(in the rows, 128 means zero)
The same turns and mirrors carry the whole set onto itself and the rows of a family onto each other. Which other rows belong to the same family as each row named below? List them in the order they appear above.
These 32 rows form 8 families of 4 rows each.
Q_138: [155 158 140 106 113 135 151 113]
Q_189: [145 152 124 138 142 102 167 120]
Q_689: [123 125 150 128 128 123 126 167]
Q_402: [141 158 140 118 115  95 141 117]
Q_16: [119 118 130 135 113 139 154 158]
Q_992: [131 122 114 117 140 128 177 104]
Q_252: [143 144 125 108 104 125 170 145]
Q_232: [107 134 132 107 136 162 151 138]
Q_630: [112 127 126  92 150 132 115 117]
Q_98: [140 137 147 102 141 124 142  90]
Q_128: [130 115  96 104 124 112 149 152]
Q_38: [135  94 129 133 130 134 164 123]
Q_296: [141 153 165 117 141 126 128 116]
Q_547: [129 138 124 136 148  98 128 158]
Q_530: [123 177 128 116 124 121 142 126]
Q_918: [114 104 115 127 128 147 159 139]
Q_192: [132 145 140 115 158 148 163 109]
Q_777: [142  91 132  99 145 127 134 138]
Q_972: [131 127 103 117 136 137 160  96]
Q_570: [134 114 109 104 142 114 107 137]
Q_427: [115 145  97 112 148 107 129 121]
Q_696: [148 122 152  97 142 144 120 118]
Q_561: [155 114 127 140 131  96 140 115]
Q_975: [146 114 134 140 131  90 152 132]
Q_294: [115 133 139 115 164 143 124 146]
Q_284: [140 151  98 113 113 105 140 132]
Q_238: [154 120 161 103 124 141 156 134]
Q_545: [133 121 136 113 163 111 115 110]
Q_237: [139 108 145 144 116 126 159 143]
Q_160: [115 149 118 108 125 103 115 144]
Q_589: [113 144 127 111 125 163 133 137]
Q_113: [137 131 150 133 121 122 114 155]

Which other rows belong to the same family as Q_530? Q_296, Q_427, Q_545
Which other rows belong to the same family as Q_547? Q_189, Q_192, Q_294
Which other rows belong to the same family as Q_918? Q_16, Q_38, Q_237
Which other rows belong to the same family as Q_561? Q_972, Q_589, Q_113
Which other rows belong to the same family as Q_630? Q_402, Q_98, Q_160

The same turns and mirrors carry the whole set onto itself and the rows of a family onto each other. Which other rows belong to the same family as each row named below? List them in the order they appear above.
These 40 rows form 5 families of 8 rows each.
Q_395: [120 126 155 154 123 155 148 136 129 133 139 134 137 112 173]
Q_435: [112 117 104 184 100 145 121 121 105 104 125 102 126 111 156]
Q_869: [107  79 117 169  97 165 100 135 120 119 139  93 134 129 153]
Q_33: [ 88  93 130 173 108 175 115 137 134 111 142 118 131 123 141]
Q_772: [136 117 150 166 119 138 135 139 139 152 124 111 112 109 165]
Q_176: [129 120  81 153 131 162 101 112 108 123 121 127 127 173 123]
Q_617: [150 129 146 140 135 145 139 133 132 165 118 124 106 127 155]
Q_465: [153 118 138 170 143 143 134 122 136 137 112 130  91 146 167]
Q_110: [121 110 117 186 106 132 105 122 122 113 124 105 109 125 179]
Q_959: [100  95  99 135 100 156 103 119 103 122 146 113 156 147 146]
Q_317: [137 142 129 110 135 176 125 129 100 148 124 137 114 133 155]
Q_554: [113  96 123 159  92 144 122 131 116 130 132 105 108 104 181]
Q_771: [ 93 102 110 170  92 141 103 131 127 126 136 100 132 115 145]
Q_883: [130 120 109 117 137 165 110 122 116 157 122 128 121 164 113]
Q_474: [124 109  80 130 115 180 107 125  95 138 131 117 132 150 123]
Q_433: [140 111 140 127 151 159 129 107 116 130 115 135 110 175 137]
Q_968: [127  92 155 157 117 144 146 131 137 140 132 122 116 122 179]
Q_133: [100  98 102 180 111 158 116 115 116  99 131 112 142 145 125]
Q_329: [151 132 115 144 146 146 136 113 120 143 110 145  97 159 152]
Q_641: [110 108 136 174 100 132 122 136 136 135 133 103 125 105 164]
Q_674: [152 105 135 151 132 169 150 137 130 156 117 126  91 126 155]
Q_950: [143 121 117 118 134 159 153 121 113 159 124 146 114 143 148]
Q_112: [120 113 139 115 141 184 110 126 115 135 135 136 137 165 134]
Q_734: [141 124 105 143 148 154 123 109 119 135 119 144 123 181 131]
Q_916: [156 117 153 172 135 154 131 128 119 126 112 104 106 127 168]
Q_657: [133 113 140 176 123 124 128 119 133 124 121 122 106 133 186]
Q_488: [152 130 141 130 140 146 134 112 104 136 108 125  95 140 167]
Q_994: [ 76 108 110 129 102 162 107 120 110 114 143 133 131 133 146]
Q_667: [110 101 106 184 108 141  93 119 121 104 132 105 136 147 158]
Q_655: [ 96 110  90 139 117 150 119 100 102 108 127 133 130 159 124]
Q_104: [138 104 112 129 139 180 132 125 117 149 131 135 140 169 120]
Q_858: [128 117 144 177 116 132 134 120 117 111 128 108 138 119 178]
Q_439: [105 122 120 169 102 166 130 140 119 125 131 120 109  91 163]
Q_725: [124 110 100 134 137 172 115 108 104 123 111 129  99 166 114]
Q_922: [104 111  94 125 117 159  97 119 113 140 132 121 135 160 112]
Q_432: [ 89  99  98 151 101 152  93 125 120 127 138 108 140 142 122]
Q_193: [147 126 134 121 145 156 129 126 125 166 118 132 114 153 133]
Q_995: [105 109 105 130 120 195  92 131 106 126 129 121 109 144 123]
Q_764: [110 116  83 159 112 143  93 109 106 110 132 119 141 160 144]
Q_136: [149 127 150 154 140 188 133 146 125 145 123 123 115 123 151]

Which other rows belong to the same family as Q_968? Q_869, Q_959, Q_554, Q_474, Q_674, Q_950, Q_104
Which other rows belong to the same family as Q_488? Q_435, Q_433, Q_133, Q_916, Q_655, Q_858, Q_725
Which other rows belong to the same family as Q_465? Q_176, Q_110, Q_329, Q_734, Q_657, Q_667, Q_764
Which other rows belong to the same family as Q_772? Q_617, Q_771, Q_883, Q_641, Q_922, Q_432, Q_193

The same turns and mirrors carry the whole set onto itself and the rows of a family onto each other. Which other rows belong to the same family as each row named below? List them in the order they appear above.
These 32 rows form 4 families of 8 rows each.
Q_779: [136 136 140 136 157 105 116 126 130 165 151 121 131 173 134 131 103 117]
Q_443: [120 114 133 114 101 147 129 129 111  96 124 141 133 103 113 122 141 150]
Q_68: [143 119 144 112  97 137 125 119 137 161 140 117 162 140 131 143 141 107]
Q_720: [120 123 134 136 155 102 114 124 102 117 140 130  95 126 117 110 116 167]
Q_127: [117 138 158  94 114 137 159 113 122 142 131 142 103 139 117 125 107 142]
Q_22: [149 107 131 136 130 123  75 133 123 109 151 133 158 148 134 120 143 133]
Q_477: [142 117 143 110  97 131 130 126 141 155 137 120 143 144 149 141 133  95]
Q_479: [145 132 164 115 145 130 103  93 101 145 110 115 142 146 119 118 136 132]
Q_865: [124 107 108 148 109 119 148 140 135 110 161 140 138 139 138 120  94 133]
Q_495: [115 122 124 127 165 108 104 138 108 117 147 136 108 130 110 121 112 169]
Q_880: [147 131 151 113 145 129  92 110  88 157 116 118 128 146 109 126 138 146]
Q_751: [132 111 114 145 132 128  86 130 128 106 155 113 160 146 135 125 142 125]
Q_407: [115 105 118 135 102 127 149 152 147 121 165 138 138 132 136 116 102 130]
Q_649: [143 136 158 109 138 123  88 101 104 144 112 115 129 128 125 119 145 135]
Q_449: [112 114 115 141 119 130 157 154 138 117 162 146 135 150 123 134 100 133]
Q_354: [122 139 159 107 126 124 159 124 114 156 119 149 104 131 113 128 102 143]
Q_378: [135 129 141 116 102 150 131 131 141 142 135 132 169 151 131 144 129 100]
Q_557: [117 126 125 138 156 123 115 133  96 115 141 141 123 134 101 105 112 178]
Q_469: [140 115 126 123 101 147 131 137 117 115 113 142 136  98 107 119 143 136]
Q_905: [119 128 143 125 152 107 114 122 121 156 165 118 130 180 142 126 101 138]
Q_374: [142  99 118 145 125 123  78 141 129 113 139 126 154 138 130 123 143 144]
Q_463: [135 136 160  99 145 135  97 118 103 161 117 121 129 138 112 126 151 141]
Q_346: [131 130 143 130 145  94 118 127 130 156 150 144 126 179 128 127  97 116]
Q_367: [110 136 138 112 123 131 169 125 115 162 126 127 108 129 114 126 100 140]
Q_298: [140 128 149 124  92 145 141 117 134 144 127 126 156 146 137 132 132  98]
Q_358: [132 127 138 125 142  98 111 139 127 153 162 121 140 186 132 123 102 130]
Q_813: [137 114 116 158 145 114  86 140 121 117 142 120 161 139 129 129 137 124]
Q_660: [129 109 131 123 105 157 131 122 109 125 119 138 127  91 113 119 138 145]
Q_272: [109 120 110 136 114 122 142 161 143 114 164 147 122 131 128 137 108 134]
Q_487: [119 137 151 102 121 132 163 120 106 165 142 131 112 138 116 120  97 132]
Q_96: [118 116 125 135 150 119 117 143  98 118 142 141 104 136 114 101  99 169]
Q_859: [123 122 131 122 112 158 127 127 113 103 125 118 137  98 119 128 147 150]

Which other rows belong to the same family as Q_813? Q_720, Q_127, Q_479, Q_378, Q_346, Q_272, Q_859
Which other rows belong to the same family as Q_660? Q_68, Q_880, Q_407, Q_374, Q_358, Q_487, Q_96
Which other rows belong to the same family as Q_463? Q_22, Q_477, Q_865, Q_557, Q_469, Q_905, Q_367

